Each run below is a few steps of one of 7 hidden systems, one row a step.
run 1, P (10 x 18):
[[ 13   7   0   6 -16  26   6   6  -2  -1   6 -14  23  -2  -5  -9  10  18]
 [ 14   0   1  15  -2  15   5  22 -18  23  -4  -2 -11  -6 -29  -9   2   5]
 [  6 -15  -3 -16  27 -13 -14   8  -7  14  -7  12 -10  16 -23 -18   5  10]
 [ -5 -15  -1 -15  21 -28  12 -18  19  13 -14   0  -9  -7   4   5  11 -16]
 [  0   6 -10 -23   3   0  11  -9  36 -27  -3 -11  -3   9  17  20  -9  -2]
 [-16  26  -2  22 -10  24  26 -22   9 -22  15 -17   6  -6   9 -10  -6   3]
 [  0  29   8  12 -17  29 -12   8 -14   3  14  18 -13  -3 -23  -9 -30   0]
 [ -1   4   4  -5  -7  -5 -23  -3 -20  34   7  31  13   7  -2 -40  16   2]
 [ 14 -16  -8 -14 -15 -31   1  23   4  44 -19  20 -13   0  13  16  20 -24]
 [  3 -27 -27 -11   7 -21  12  16  13 -21 -10 -16  -6  34  29  12  25  12]]
run 2, U, 10 rows:
[[  2  -9  11  -4 -27   6  -5  -9  13 -19   3 -17 -10 -43  -6  -6  -4 -19]
 [ 28  13  -1 -12   0  34 -26  12   0 -23 -13 -10  14  -8   0   3  15   1]
 [  8   8   6  20   2  17  17  -9 -26  20 -10  17  27  -7 -13   7  31  -7]
 [ 11 -11  -7  -6  24  -2   6  11  -7  21  -6  21  -9  35 -29  20 -11  16]
 [-12 -40   0  -3   3 -28   6 -30   7  24  13  -9  -4  17  11 -25   3   9]
 [  0   4  -3  -9   7  -7  -3   3  30   5  -8 -25 -43 -20  14   1 -26 -26]
 [ -9  36 -10  -9   7  13  -4  -7  15 -36   0 -20  21  -8  28 -28  19   4]
 [-11  44   7  22 -15  25  31  -2 -13  -9  -1  28   2 -22 -31  16  -2 -16]
 [ 16 -10  -6 -19 -10  19 -22   7 -13 -11  17  31  14  48 -27  -2  -5  34]
 [  7 -49  13  14 -38 -16  -5 -19 -17  54   9  15 -12  -4  10  -5   9 -22]]
run 3, N:
[[-11 -27  10 -11 -14 -24   9 -29  25  14  15 -10   3  -9   5 -11 -13  -2]
 [ 11   2  -5 -22 -25  10 -17   9  30 -25   5 -26  -6 -12  18  -8 -10   0]
 [  3  40  -1  18 -11  34  18  -1  -3 -12  -5 -10  16 -25   6  -3  17 -10]
 [ 10  27  -5  -1  14  17   4  26 -19   3 -11  32  -8   6 -42  10   1   2]
 [  5 -30   1  -5  21 -12  -1 -24 -19  26  -7  26   8  21 -11 -10  33   1]
 [ -1 -32  -2 -10 -10 -32   0  -6  17  31   3   1 -38   9  20   8 -21 -19]
 [ -1  -7 -16  -5   2  -3 -11   3  20 -31   3 -45  -4  11  51 -10   2   9]
 [-29  52   3  32  -7  14  34  -1   2 -23  12 -12   7 -22   2   4 -26   1]
 [  0  22   4 -18  11  18 -25  12 -18 -33   8  34  22  10 -50 -12  -4  30]
 [  3 -21  22  -1 -20  -7  -5 -38 -20  44   2  42  27 -15 -13 -11  27 -18]]
run 4, W (10 x 18):
[[-24 -24   7   8  -5 -51   4  15 -23   4  -8  17  -9 -25 -11   3  14 -15]
 [ 10 -40   1 -14   4 -10 -34  18  -6 -48  -5 -16  -3   2  -1  23  -7  10]
 [-14 -20  22  26  12   2  -3 -52 -15 -15   4 -11  16 -16  20   8   3 -15]
 [ 21  24  18  -2  19  32 -21   5   7   1  -4 -11  13  -9 -15  29 -45   7]
 [  1  10  10  -1 -14  14  14 -26   5  26  16   2  61  -3  -3 -26  18  25]
 [ 16   0   3  -2  -8  -6  26  35   8  45 -14   0 -17 -32 -48   8  -9  -7]
 [ 16 -38 -24 -16  -6  -3  -2  18   4 -14  -2 -29   7  18   5 -35  46  28]
 [-19  -9  -1  23  43 -23  25 -16  -9   5 -25  -8 -52 -22  -2   4  14 -40]
 [ 10  15 -17 -34  40  17 -30   2  25 -56  -5 -11   0  41  13  10 -17  24]
 [-41  27  14  13  -1  -5  39 -79  11   7  16  33  12  -6   9  -4  -3 -24]]
run 5, J (10 x 18):
[[ -7  -9   8   3   7 -35   9  14   2  39  -4   4   0  -7   0  17 -19  -5]
 [-10 -20  -8 -12   3 -31   6  16  13 -23  -2 -24  17   2  14   4   7  21]
 [-10 -19   9  18  -4   2  21 -11  -4 -27   1 -19 -13 -32 -27   2   1  -6]
 [ 15   8   8 -12   9  31 -41   7  -8 -33   3  -7   5  -5 -19  -9 -15  15]
 [  7  17  16   8   3  22  -4 -32 -12  30  -3  15  26 -19  -3 -20  20 -14]
 [ 28  11  -3 -25   0  -2  -2  26  19  38 -13  18  11  12  -8  31 -12   3]
 [  0 -19 -23   0  -1 -17  35   1   8  10 -10 -12   4  19  18 -15  50   5]
 [ -4 -19  -8   2  13 -10  12  16   3  -7  -8  -6 -66  -1 -30   9 -22 -12]
 [-16   8  -3 -12  29   2 -42 -17  -1 -46  10 -15  -3   9  28 -40   3   9]
 [-18  32  29   9   1   6  10 -47   8  13   4  20   4 -37  -6  13 -30 -32]]
run 6, X (10 x 18):
[[  8  -3 -12 -10  -5  -5   8   7  15   1 -11 -14 -15  -4  13  -5  17 -10]
 [ -1   9 -12   9  10  11  14   5  -4 -23  -9  -7 -15   2  -1   4  13  -5]
 [ -7   8   0   3  17   8  -2  -7 -10 -22   1  16  -8  12 -16   9 -10   2]
 [ -5  -4  13  -7   2   0 -14 -28   1   4  11  20  11   7  -2  -1 -12  -1]
 [  4  -1   7  -6 -19  -6  -5 -12  16  26   7   0   7  -5  23   1  -9 -11]
 [  6   7 -12   6 -22   2   9  18   8  10  -1 -21   2   0  28  -7   9   1]
 [ -7   3 -14  20  -3   0  16  31 -20 -12  -1  -6 -15   8  -6  -3   8   8]
 [ -8 -15   0  -1  21 -11 -16   8 -25 -18  -2  19 -10  13 -22   0   0  10]
 [ -3 -21  18 -13  18 -18 -20 -28  -4   1  -5  15   9 -11  -4   9   0 -13]
 [ 13   4  11 -14  -3  -1  -7 -13  26   9  -8 -14  18 -20  25  22  -8 -16]]
run 7, P, 10 rows:
[[ 10  22 -11 -15  23  -6   4  36   3   7 -25  12 -20  -5 -23  15   2  -8]
 [-17  -5 -12 -12  24 -17  26 -21   6 -21  -2  17  11  19 -16  -9  25  13]
 [ -4 -19   5   1 -18   0  25 -32  22  -3   6   2 -28  -9 -13  22 -20 -21]
 [  7   3   0 -19  -7  26 -31 -26  21 -14  23 -15   0  21  23 -31 -19  13]
 [ -2  44   6  27  -7  17   7   3  -5  39  -5  -8  -6 -29  25 -14   0 -28]
 [  5  38 -17 -18   0  -1 -13  51 -11   0  -4  37   6  32  -7  10  -2  16]
 [-30 -27  -4  24  -9 -37  44 -11 -27  12   4  20   5   4 -10 -12  38   2]
 [ 12 -56  -1 -20 -20 -19 -20   9  11 -14   3   2 -47  13 -11  30 -31 -10]
 [ -7 -23   4   3  25   1 -29 -44   4 -20   6 -44   8   0  55 -41  17   0]
 [ 11  50  11  18  11  20  -5  24   3   3 -25 -14 -10 -39  22  53 -31 -39]]
run 8, J (10 x 18):
[[-14  -4  -3  -3 -24 -19  20 -22  22  31  15  18 -21  13  17   4 -21 -17]
 [ -6   0 -18  -6 -33 -10  -3  22  21 -20  13 -16 -10  18  43   6 -15   4]
 [-26  11  -2  42 -23   0  20   5 -26 -18   7  -5 -18 -20  14  -2   5 -19]
 [ -9  14   8   9   3   0 -32  34 -34 -24   7  24   2   8 -15  17 -30  13]
 [-15 -20  18  14  -6 -16 -12 -29 -31  12  14  20  43   4  11 -12  19   7]
 [ 20 -38  19  -6 -20 -14  -7   8   9  31   2  -4  12  -4  -9  43 -33   3]
 [ 13 -27 -10  12  -8   4   7  14   0  -7  -3 -53  28   0  31  -7  28  22]
 [  0   0  10  35  16   9  25  23 -21   9 -13 -22 -29 -37 -44   8 -12  -6]
 [  2  13  -1 -25  41   0 -42  24 -14 -28  -3   1  24   9 -20 -33   5  36]
 [ -8 -12  25  -9  10 -12  11 -56   4  35  -4  24  13 -37 -26 -16  17 -25]]
run 9, U (10 x 18):
[[ 14  -8  -1  -5 -20   5   5  -9   9  16  -6   1  -7 -13   5  -2  16 -20]
 [ 16   7 -17  -4  10  11   0  16   0  -3 -15  -6 -12  14  10   4  15  -2]
 [-16   7  -4  24  13  -1  18 -12 -19   3   1   6  -1   5   2  -8  14  -3]
 [ -9   7   2  -3  18  -3  -8  -3   1  -4   6  14 -21  17 -12   7 -31   1]
 [-10  -9   6 -13 -15 -10 -13 -25  14  -1  18   1  15   4  21 -16  -7   3]
 [ 11  13  -2  -5 -29   6   3  16  18   7  -6  -4 -10 -19  11  18  -9 -20]
 [  5  12 -15   2  -8   8   0  27 -10 -14  -3  -8  19  10  10 -10  26  18]
 [-13  -1   6  32   1  -4  14  11 -37   9  -2  19 -11 -10 -26   4   6  -7]
 [  2 -26   2 -19  28 -13 -35   3  -9  -9   2  12  -9  28 -10   0 -17  17]
 [-10 -27  16   0  -8 -27  -2 -37  11  14   2  -6  10 -22  25   4   1 -23]]
run 10, X, 10 rows:
[[  8  -6  14 -11   1 -10  10  -8  19  22 -10   4   5 -23 -17  26 -12 -14]
 [ 22   2  -5 -20  -5  22  -1  -6  30  -5   0 -29  21   2  10 -12   8  15]
 [ -7  14  -4  29 -11  17  41   2  -1   4   4 -14 -19 -15 -21  -8  -5  -3]
 [  9  15 -13 -22  12  14 -25  19  -3  -6   5  17 -22  30 -19 -25 -10  16]
 [-17  -9   6   5   8 -15  15 -38 -16  21  -1  31   3  -6  -9 -20  31 -17]
 [ 16  -5  -9 -34   1 -18  -9   8  33  15 -16  13 -19  14  18  33 -12 -21]
 [ -3  -8  -9  13  -2  12  24 -34  10 -25   2 -32  24   7  36  -5  32   4]
 [-15  18  -3  26  -8   7  20  22  -1 -16   8  -7 -43   2 -10  29 -52  -6]
 [ -9   9   3  -8   7  15 -49 -14 -21 -25  24  13  18  26   6 -48  -1  27]
 [-21   0  21  19 -24 -34  12  -6 -18  48   1  39  -6 -33  -5  11  -7 -37]]
run 11, N:
[[-16  20 -12  18 -12  13  25   6  -2 -42   1  -3 -24  -5  -1  13  -2 -12]
 [ -6  12   5  11  22  24 -19 -17 -30 -36   4  19  -2  10 -19  -1  -2   3]
 [ -4   4  22  -2   7  -3 -29 -26 -16  28   8  37  11   3   0   1 -16 -13]
 [ 17 -12  -1 -23 -20 -21 -30  20  10  33   2   9  17  19  32   4  -3   3]
 [ -3  -7 -12  24 -37 -11  32  26   2  15   1 -28  14  -1  31   5  16   7]
 [-10  -5  -9  26   1   3  21  40 -20 -33  -1 -23 -26  -8 -33   2  -6  17]
 [-16 -17  21  12  45   1 -13 -29 -32 -29  -5   0   3 -24 -34 -12   7   0]
 [  1  -3  26 -33  19 -21 -36 -26  19  15  -7  25   5 -20  -5  22 -32 -23]
 [ 29  -2  -5 -35 -20   1 -12  -7  41  11  -5  -9  44  17  47  21   8   4]
 [ 11  20 -16  30 -53  31  59  21  16  18  12 -24   6   7   4  17  -6  11]]
run 12, G, 10 rows:
[[ -9 -12  -7  11 -16   5  12 -26   2 -21  13  -7  -2  18  26   3   6   0]
 [ -3   3  10  22 -14  17 -14  -5  -9   9  16  -8 -16   2  13   1 -34  -6]
 [  6  24  -1  -1  -2  16 -26  16 -10   7   9  -4  16   7  13 -30   0  16]
 [  0  16   8  -3 -14 -16  -4  22 -11  31  -5  29  18 -14  -6   7   5  -8]
 [  2 -16 -13 -23  -3 -24  -1  36   1 -18  -8  10   5  13 -16  14   9  18]
 [-16 -40   2  18  -8 -29  22 -12 -13  -7  -2 -11  -1 -15   5   9  19  -9]
 [  1 -20  10   6  27   8 -29  -3  -7 -31   0 -26 -25  -5   0   8 -29  -1]
 [ -1  21  13  10  15  23  -9 -35  -3  -8   3 -15  38 -16  22 -18  13   0]
 [ 16  32  16 -10  -6  24  -6   5  10  16   0  19  20 -11 -26  29 -35   0]
 [ 15  -3 -18 -14 -24  10  29  18  16   6   5  -3  28  19 -22 -18  26  36]]
run 13, W, 10 rows:
[[  5 -16   7   6  12   7 -10 -27 -11   2   2  -2  13   7   9  -4  13   0]
 [  7   6   9  -3  17   0  -3  -3  10  19  -5  -1  -2  -4  -4  17 -23  -5]
 [ -1   2  -1  -9  -8  -1   9  -3  16   1  11 -12  30   8   9  -7  -1  22]
 [ -9   7   4  16  -9  -4  30   5   1  10  -1  -3  -8 -22 -20   1  -5  -7]
 [ 13  -6  -9  -9  -4  16 -12  18  -3 -18   1 -11  -5   8 -15 -19   8  18]
 [ -6  -4   1   5  11  -6   3 -24 -10  13  -9  10 -14 -12   1 -18  25 -25]
 [ 18   7  -8 -26  17   1 -18  17  16  -7 -16   1 -13  13   6  20  -9  -5]
 [-19  -3  -4   8  -5 -12  26 -32   7  -1   8   6  21  14  26   4  17  -1]
 [ -1  11   1  10  -4   8  12  19   3  -2   3   1 -26   2 -22  27 -40  -1]
 [ -4  -4  -2   2 -21  16 -15 -12  -8  -7  24  -4  16  18  10 -41  10  22]]
run 14, G (10 x 18):
[[-10   2  -6  13  41 -13   6  -7 -22  22  -6  12   4  27   5 -11  15   7]
 [-22  -1   9 -17  26 -36  -6 -19  14   9   6  18   1  10   3   7 -27   0]
 [-17   4  -3 -24 -13 -15   3 -17  39 -29  13 -16  13  -3  24  -7 -12   7]
 [ -3  16   7  14 -44  19  10  -1  12 -11   9 -16  -9 -34   9   4 -15 -18]
 [ 18  20  -9  12 -17  44 -14  28 -22 -14   2  -3 -13   1 -18 -18   7   7]
 [ 11  -5   4  12  -2   4  -6   4 -40  38  -7  36  10   6 -17 -13  33  -6]
 [ 13 -31  -4 -29  26 -31 -24  16  -3  18 -12  27  -2  33  -6  22   0   8]
 [-20 -32  -6  -2   8 -49  22 -13  19  -4  -4 -20  18   7  42  16  16   2]
 [-24   6   9  19  11  -8   9   1  12 -33   5 -34 -23 -23  13  27 -49  -8]
 [-16  34   5  18   2  42  -1 -18  -6 -45  17 -28  17 -19  -5 -42  -2  16]]

Which system made each run below?
run 15, 2 rows:
[[-18  19   9   4   5   0  -3  -7   1  -3  14   7   3  -2  -8 -11 -26   6]
 [  0   7   6 -23 -20  -1 -17  -2  13   0  11  14  12  -4  -5  -7 -12   2]]
 -> U
run 16:
[[  6 -14  17   4  -6  12   5 -22  -6   1  -2  -9  20 -37 -25 -13  18  -3]
 [ 25  -3   4 -21   4   5 -18  14  13  14 -19   5 -20 -18 -19  14  -9 -20]]
 -> N
run 17 (2 x 18):
[[  6  -9  16 -10   4  -8 -28  -1 -10  11  -2   7  16 -15  -5  -2  -4  -1]
 [ 12  -1   7  -4  -6  -5   2   5   6  22 -10  -8  23 -22   4   7  10  -6]]
 -> X
run 18, 2 rows:
[[ -6  -6   1 -15  18 -31  -3  -1  19  12 -15 -21  -2 -29  16 -20  15 -14]
 [ -4  14  -3 -17  18 -12  14   6  24 -31 -21  -8  -3 -26  -9  25   1 -14]]
 -> J
run 19 (2 x 18):
[[ -2 -12  12   5   2 -19 -11   4 -17   8 -14  12   1 -23   4  21   6 -23]
 [ 18  -3   4 -13   7   3 -17  11   5  -6 -13 -11  27  -1  16  24   4   4]]
 -> X
run 20:
[[  2  -5  14   7 -12   6   4   2   2  -5   4 -18  23 -24  -9  14 -11   7]
 [ 21  -3   9  -5   0  16  -9  12  -2  -4  -7  -9  14 -14 -24   8  -2  10]]
 -> N
run 21 (2 x 18):
[[-14   5   6  25 -14  -1  16   9 -13   7   9   2  -5 -10 -10   7 -17   0]
 [  8  -5  -1 -17   0  -3 -33  17  -5   0   6   6   3  16   0 -16  -6  16]]
 -> X
run 22, 2 rows:
[[  7   2  -2  14  12  25   6  -1 -10   3   4 -12 -12   6 -21 -21  -2  12]
 [  3  10  -2 -13  23   5 -13  -9   4  16  -3   6 -12   2  -8 -34   6  -3]]
 -> W
run 23, 2 rows:
[[  9 -10   1  -7  12  10   3  -6   1   2  -3   2 -19   0 -35 -11   0   1]
 [ 11   1  -1 -22  13   9 -25 -13  11   4   0  -3  -8   6   6 -26   2  -2]]
 -> J
run 24, 2 rows:
[[ 18 -11  -4 -20  -5   4 -35  34  -6  10   9   7 -13  24 -22 -15 -24  24]
 [ -6 -16   5   6  -3 -18 -12 -21 -10  32  -2  -5   2 -18  31 -38  31 -20]]
 -> J
run 25:
[[-16  -3   2   4 -13  -6  11  -8   5 -30  12 -12  22  -4  10   4  -1  13]
 [ -5  -4   7   7 -26   3 -10  12  -4 -15  13  -2 -12 -11  -9   4 -26   0]]
 -> X
run 26:
[[  6  -9   2  14  51  -2 -10  -3 -19  23 -14   3 -22  21   1  19 -11  -6]
 [-19   1   9 -10  38 -31   2 -18  14   4   1   4  23  13  12  21 -22  11]]
 -> P
run 27:
[[ -1  14 -13   2  35  -2 -16  17 -19 -22 -16  -2   8  16  23   1  21   5]
 [-26   3  10  18  15 -20  26  -6 -14 -18  -4  16  19  -6 -16  39  -7   1]]
 -> X
run 28 (2 x 18):
[[ 17   9 -10  -9   2  13 -13   8  -1   2  -9  -1   1  12  15  -3  16  -2]
 [ -3   7  -6  12  12  -4  20  -5  -5  20 -10  10 -16   1  -1   5   9 -17]]
 -> J
run 29:
[[  5  -2  28   3 -22   1 -21  -5  -8  29  11  -7  50 -32  -1  -7  -9   8]
 [ 29  -4   2 -15 -26  -6  -9  53   5  26 -15  -9  18 -23 -14  13   4   7]]
 -> N
run 30, 2 rows:
[[-26   1  -4  11   0 -31  25   3   9  15   8 -12  -3  -1  14 -12  -7   4]
 [-14   6  -5 -10 -12 -16 -10  20  11 -27   5   0 -24  -5   2   0 -21  -4]]
 -> P
